In the rows, 128 means zero.
Each named move below is a turn or a mirror, shown by a few rows before and after it. Which moves, in which order, take the first row of each later pair to the second? The first pair is answered.
k_735 (before |-> after):
[ 98 116 142 128 141 106 149 145 103 116 172 170 109 127 104 123 110 150
 111 110 111 152 151 103 118] |-> [142 151 101 102 137 154 113 131 129 156 116 132 178 102 162 134 110 131
 115 120  87 158 138 128 132]
[123 163 135 113 150 143  95 160 149 159 137 147 191  78 145 193 111 115
  98 124 127  93 171 111  71] |-> [ 94 143 159 129 151 115 115 168 133 135 172 171 150  93 109 186 111 129
  96 120 143  89 178  93  59]
[154 132 117 146 157 121 139 130 134 159 136 139 129 135 126 149 114 132
 130 116 123 136 138  81 154] |-> [154 132 118 145 157 120 139 130 134 159 137 141 129 134 128 151 116 133
 131 116 123 135 138  80 152]
[134 164  61 111 128 162 110 121 137 164  70 137 167 148  98 129 125 121
 157  84 103 131 147 132 163] |-> [ 92 131  99 137 129 117 142 133 111 127 122 174 105 170  43 117 125 143
 156  75 127 126 159 107 145]
k_429 (before |-> after):
[141 146 119 117 108 148 123 145 121 167 113 123 157 116 151 146 156 137
 139 129 112 113 128 134 119] |-> [142 137 152 108 134 125 109 140 111 154 138 135 155 126 146 124 139 152
 108 132 105 136 128 117  95]
[122 139 157 114 106 126 126 148 143 124 173 136 132 129 123 120  96 129
  68 102 125 147 109 144 106] |-> [130 138 145 136 105 114 142 137 160 106 152 114 118 141 112 110  94 109
  84  86 130 148 122 161 136]
[110 120 176  88 106 123  67 138 144 116 106 145 143 125 131 139 117 132
 107 123 145 106 139 129  88] |-> [115 113 180 104 118  98  77 124 155  90  97 127 129 140 116 118 106 120
 108 110 145 119 149 138 106]
k_937 (before |-> after):
[165 146  86 136 133 149 135 117 167 140 106  93 165 115 138 139 137 116
 136 126 115 127 137 119 147] |-> [146 123 107 162 140 105 156 111 162  99 116  95 118 140  98 117 129 109
 138 109 132 129 153 129 156]
[ 95 110 169 112 137  98 145 111  77 128 140 160 102 124  76 127 133 149
 138 120 143 113 124 133 124] |-> [109 126 161  84 135 135 121 116  75 164 139 165 145 103 111 147 138 159
 128 138 127 112 108 119 104]
[143 139 112 136 144 113 158 131 122 125  92 152  86 111 103  98 121 128
 148 131 121 136 151 154 161] |-> [133 131 141 121 154 105 142 137 104 126 114 176  87 112 104  91 116 143
 126 140 119 145 145 145 132]

Between the rows of a pair lie two moves.
[113 110 150 141 119 109 139 149 130 106 158 154 101 153 103 104 137 140
 114 107 147 119 130 102 108] |-> [157 141 129 106 131 148  94 133 149 142 116 124 172 132 160 106 131 130
  96 118 117 137 115 116 109] -> k_735 then k_429
[146 146 143 103 109 141 123 139 153 145 150 148 155 106 168 133 151 141
 127 126 110 147 106  98 125] |-> [146 149 134 110 107 144 132 139 158 147 149 142 156 105 165 138 155 139
 135 125 111 145 107  95 132] -> k_937 then k_429
[178 152 139  91 162 149 138 104 156 185 162  80 216 119 171 143  92 202
  66 111  84 168 156  85 127] |-> [163 125 126 164 156  91 207  85 181 116 139  42 136 156  99 115  90 161
 110  68 115 159 193 122 197] -> k_937 then k_937
[160 170  58 181 113 132 161 120 163 149  85 102 150 117 149 159 132  99
 167 102 141  91 112 110 156] |-> [101 125 146 177 132  69 162 140 107 116 171 180  88 143  97 133 119 148
 125 108 160 100 114  70  92] -> k_735 then k_937
[128 135  99 142 115 144 154 133 138 134 139 141 138 128 113 154 139 139
 150 130 137 113 121 100 146] |-> [135 139 111 122 124 151 132 134 132 144 145 148 156 122 130 150 132 151
 129 140 124 126 113  91 127] -> k_429 then k_735
[ 91 123 158  98  92 147 111 153 100 152 137 173 113 116 135 146 141 143
 126 151 147 108 109 147  90] |-> [139 139 150  84 124 145  77 122 128 150  96 126 157 113 168 117 118 124
 101 147 117 143 108 167 105] -> k_429 then k_735
[118 165 116 124  93 179 128 157 115 174 139 158 147 125 142 150 148 145
 161 127 153 104 120 128 109] |-> [100 142 128 160  98 131 161 150 117 127 142 151  91 151  95 125 141 131
 172 105 175 105 140 145 134] -> k_937 then k_937
[111 105 120 135  95 127 152 133 110 138  97 119 134 144 114 143 117 100
 147 128 148 125 138 164 135] |-> [106 101 154 110 112 122 129 141  90 146 130 150 146 143 123 137 107 130
 111 142 139 140 128 138  94] -> k_429 then k_429
[154 114 110 101 132 133 136 129 122 141  77 132 142  85 168 117 127 120
 137 115 110 134  85 117  93] |-> [147 114 103 105 123 140 144 135 122 145  79 136 138  84 167 127 134 122
 146 116 114 123  86 114  95] -> k_937 then k_429
[134 118 155  90 143 113  87 111 117 119 107 126 121 125 142 106 112 119
 103 125 117 146 127 159 122] |-> [147 131 122 103 131 127  99 107 137 126  85 103 131 120 148 119 120 104
 125 120 115 139 131 167 147] -> k_937 then k_937
[127 111 152 122 146  91 113 127 123  96 113 123 111 144 106  90 106 116
 118 117 139 151 130 166 124] |-> [143 122 141 106 147 111  96 124 128 115  94 113 139 134 131  92 105 111
 114 124 126 154 122 172 123] -> k_735 then k_937
[106 108 152 100 130 132 117 137  91 129 152 145 127 153 116 102 103 135
 116 128 137 137 126 148 121] |-> [111 113 116 122 110 144 139 133 108 129 121 121 119 150 111 115 116 108
 151 118 147 119 134 172 156] -> k_429 then k_429
[ 91 119 130 131 105 135 150 143 128 130 110 146 128 111 131 140 149 118
 145 135 144 110 113 155 119] |-> [ 99 123 127 127 107 140 141 141 131 134 100 141 138 108 140 138 147 116
 143 137 140 112 110 160 122] -> k_937 then k_735
[160 135 105 113 149 147 119 117 152 147 145  96 170 124 136 137 139 126
 138 137 111 144 120  92 132] |-> [136 120 127 117 150 132 130 129 133 140 183 126 146 131 113 139 142 146
 133 139 121 141 123  68 112] -> k_735 then k_937
[140 166 102 149 130 149 174 111 182 150 141  98 147 122 127 157 132 139
 147 137  88 124 151  66 134] |-> [147 163 104 157 134 135 175 100 190 136 123  81 139 130 122 143 126 124
 149 128  89 130 157  86 148] -> k_937 then k_735
[ 93 124 174 117 139 169 104 162  86 140  99 179 110 109 147 147 127 133
 132 125 193 119 141 149 137] |-> [124 134 171 103 158 171  80 145 101 145  75 156 140 107 171 131 114 125
 114 123 172 141 136 157 144] -> k_429 then k_735
[131 141 139 112 132 122  95 118 140 147 152 139 140 139 146 132 120 136
 105 138 128 117 110 116 120] |-> [132 129 144 135 138  94 112 107 148 119 149 125 114 152 123 114 116 124
 109 124 132 124 123 123 140] -> k_735 then k_429
[119 116  73 167  98 149 163 160 112 151  98 108 112  85 140 155 171 122
 168 110 115 110 131 167 143] |-> [122 122  75 156  98 162 156 168 109 169 111 122 126  75 151 167 175 135
 161 119 110 110 123 147 129] -> k_429 then k_937
[124 116  92 130  92 148 171 135 123 127 167 156 133 135 144 152 166 184
 133 133 116 112 119  28 114] |-> [145 122 100 124 114 142 157 124 132 128 168 145 153 135 156 138 153 186
 110 132 101 135 119  19 108] -> k_429 then k_937
[108 116 133 127 145 112 121 142 133 120 143 166  93 143 134 126  98 131
 106 131 116 104 123 124 124] |-> [109 121 106 140 129 125 135 141 145 123 120 150  88 140 132 138 109 114
 134 126 123  88 127 140 148] -> k_429 then k_429
[ 94 146 145  93 113 132 109 134  91 139 153 138 151 105 138 142 135 127
 100 119 103 118 125 132  88] |-> [112 155 143  94 123 129 107 128 103 138 152 128 165 106 144 136 129 127
  92 118  94 131 127 122  92] -> k_937 then k_429
[ 95 130 127 163 105 120 171 144 113 139 129 142 104 113 138 152 143 105
 156 106 169 127 112 127 142] |-> [122 149 119 130 113 149 135 139 120 166 102 128 151  97 181 152 139 102
 142 119 151 136  98 141 136] -> k_937 then k_735
[102 131 164  90 105 110 119 157  92 109 130 171  99 136 119 104 120 157
 105 155 126 101 107 164 105] |-> [144 153 130  88 112 127 104 133 124 116  71 115 136 128 150  95 114 125
 112 148 110 111 108 198 142] -> k_429 then k_735
[153 141 108 172 123 143 161 132 147 108  93  94 113 140 109 144 131 111
 165 115 113 130 148  99 164] |-> [125 129 116 172 106 139 168 148 128 105 101 116  90 143  96 148 139 115
 176 118 130 112 145 110 153] -> k_937 then k_429
[140 151 117 132 149 119 148 104 162  88 112 110 107 140 108 107 118 119
 136 127 103 165 165 112 167] |-> [128 149 104 135 129 127 156 109 158  91 102 111  96 137 104 117 128 111
 155 125 113 147 164 130 176] -> k_937 then k_429
[137 127 119 118 136  88 126 116 115 124 168 136 114 154 106 126 106 126
  99 123 140 137 131 102 118] |-> [165 146  96 106 137 110 109 106 136 140 132 108 149 142 136 129 106 109
 102 124 125 142 125 118 133] -> k_735 then k_429
[112 123 150 125 149 123 150 125 110 119 154 171 109 117 110  97 123 162
 105 128 112 110 125 157  97] |-> [147 148 101 128 140 155 148 110 143 136  99 123 144 105 139 107 128 129
 130 124 101 105 125 188 136] -> k_735 then k_937
[128 139 154 114 146 116 113 119 111 128 161 143 139 129 125 118 118 156
  83 143 113 145 133 123  98] |-> [152 160  88 144 125 143 141 107 150 137 115  95 150 121 131 138 133 121
 129 130 115 129 142 138 153] -> k_937 then k_937
[119 146 100 172 111 130 153 126 141 123 131 139 100 140 109 146 135 132
 160 112 118 132 149 107 140] |-> [115 136 116 173 119 113 148 120 136 106 130 137  89 148 101 129 126 129
 152 108 119 140 152 119 138] -> k_735 then k_937
[156 145 117 149 142 114 148 115 157 125 134  95 134 139 118 128 122 117
 136 127 114 158 132  82 149] |-> [133 137 120 157 126 116 164 128 145 128 153 114 112 139 101 143 132 125
 149 128 128 142 133  74 142] -> k_429 then k_735
[120 128 147 104 142  97 148 133 133 104 139 145 122 121 141  89 110 160
 104 128 117 167 127 111  96] |-> [119 142  86 128 102 132 178 136 155 116  92 114 117 111 144 121 135 125
 163 120 133 130 132 147 143] -> k_429 then k_429
[123 141 155 105 133 144 115 141 102 130 138 153 160 106 168 117 109 134
 125 140 123 107 115 143 117] |-> [133 145 149 108 139 148 115 138 108 131 137 144 168 107 173 119 109 134
 123 141 118 112 114 135 120] -> k_937 then k_429
[102 120 157 138 122 127 131 145 128 109 119 145  67 152  92 103 114 132
 138 151 144 106 123 165 120] |-> [128 136 133 132 125 142 118 131 149 117  78 112  93 145 114 100 113 110
 143 149 133 112 121 192 140] -> k_735 then k_937
[133 138  75 179 116 138 188 133 171 125 149 109 120 126 106 177 154 118
 169 116 125  98 142  78 183] |-> [119 134  87 172 112 144 186 145 154 134 171 132 119 123 106 189 160 134
 165 124 129  91 136  63 162] -> k_429 then k_937
[144 149 131 155 124 152 167 137 121 135 152 104 121 128 104 188 151 142
 158 136 147  58 124  94 151] |-> [170 164 118 137 131 169 143 127 133 148 120  81 152 118 134 182 145 130
 154 137 132  66 118 116 157] -> k_937 then k_735
[ 78 134 155 134 145 133 120 132  85 152 159 170 114 109  87 154 141 162
 113 124 125 110 130  92  80] |-> [ 88 150 127 134 134 161 126 135  96 172 150 163 132  97 100 175 152 156
 129 127 120 101 129  85  90] -> k_937 then k_735
[127 118 126 125 131  84 146 113 150  96 139 122 100 130 126  99 108 127
 143 108 150 105 129  89 163] |-> [116 132 110 101 105 132 135 134 134 139 145 146 125 105 152 140 129 141
 155 127 152  81 111  80 139] -> k_429 then k_429
[141 146 102 118 147 151 121 132 134 155 134 115 180 110 165 144 123 138
 117 122 114 129 124  90 101] |-> [116 122 102 171 140 106 176 130 138 109 147 113 113 137 107 134 127 127
 144  97 141 118 148  91 133] -> k_937 then k_735
[142 136 122  86 123 165 100 131 129 165 120 134 165 113 154 144 135 147
 113 147 121 120 113 122 107] |-> [142 117 163  98 158 113  99 117 125 126 142 136 139 136 126 105 113 155
  83 137 119 152 124 110 101] -> k_429 then k_735
[122 135  74 176 108 119 190 121 159 120 106  90 104 143  87 140 142  93
 175 108 132 104 147 107 191] |-> [ 94 113 178 101 141 106 115 146  89 139 185 179 122 138 106 119 116 163
  85 148 116 131 116  64  77] -> k_937 then k_937
[120 136 123 140  90 139 146 145 132 171 123 140 115 129 134 160 143 126
 146 132 138 106 118 135 151] |-> [108 126 139 145  95 120 151 147 125 154 136 150  93 138 117 152 139 129
 141 128 145 109 122 135 146] -> k_735 then k_937
[141 151 109 138 114 146 151 139 130 141 138 125 144 118 125 155 137 134
 163 133 120 108 137  76 134] |-> [146 139 146 140 147 108 141 127 128 115 156 126 133 135 113 120 116 144
 130 127 111 137 143  65 122] -> k_429 then k_429
[146 134 167  79 175 111  80 116 123 137 128  85 106 140 118  79 109 146
  81 123  99 169 142  84 100] |-> [137 125 164 100 172  93  95 111 128 112 110  69  80 153 100  66 107 127
  96 110 111 166 152 107 123] -> k_429 then k_937
[142 133 120 140 123 130 123 131 133 132 113 114 131 128 137 136 124 120
 134 137 122 129 127 127 141] |-> [126 122 137 140 124 119 129 140 116 127 141 137 116 132 122 137 124 133
 127 140 130 128 124 111 124] -> k_429 then k_735
[122 128 148 111 127 126 130 151 105 113 153 144 127 140 120 121 137 145
 133 117 133 138 126 119 111] |-> [144 137 143 100 140 129 115 139 118 115 133 123 152 139 137 111 127 136
 124 115 121 154 124 128 118] -> k_735 then k_429
[141 148 117 122 124 160 111  95 135 140 102 108 168 132 149 143 123  85
 146 135 101 122 109 144 140] |-> [118 123 134 154 126 117 142  92 131  96 118 111 115 157 100 123 120  79
 156 118 122 119 128 150 155] -> k_937 then k_735
[ 99 110 159 122 121 109 133 143 112 136 164 174  93 125 122 128 133 146
 115 156 143 124 121 123 105] |-> [130 142  96 130 100 157 145 137 147 167 121 134 132 105 152 161 151 121
 150 157 134 109 119 129 142] -> k_937 then k_937
[113 157 119 141 130 154 149 117 130 156 128 101 166 111 161 173 117 118
 162 145 113 103 136 144 144] |-> [ 78 133 161 144 136 123 159 132 103 138 178 145 127 125 130 165 114 144
 147 145 127 104 138 118 114] -> k_735 then k_937
[116 142 122 153 155 125 129  92 111 127 177 149 140 138 133 156 124 172
 124 126 120 119 143  80 127] |-> [124 143 127 155 165 117 123  86 114 121 173 141 141 141 131 148 118 169
 114 122 116 127 145  82 128] -> k_429 then k_937
[104 133 166 140 113 149 103 141 103 148 164 167 144 118  94 135 125 161
 116 129 133 141 128  83  99] |-> [139 158 101 160  99 180 116 126 147 159 101 109 169 108 113 147 135 117
 154 118 127 131 136 115 155] -> k_735 then k_937
[126 157 139 132 160 129 138 112 147 133 125 125 164 106 149 126 127 146
 131 125 134 154  94 105 109] |-> [121 158 136 136 154 131 146 117 145 136 135 131 160 106 145 133 132 149
 138 127 138 151  96  94 108] -> k_735 then k_937
[ 85 122 132 114 103 130 132 133 116 117 114 150 104 133 123 126 145 107
 150 128 155  90 134 163 129] |-> [ 92 124 130 111 106 130 127 127 120 115 104 140 108 133 126 119 142 101
 148 127 152  95 134 174 133] -> k_735 then k_937
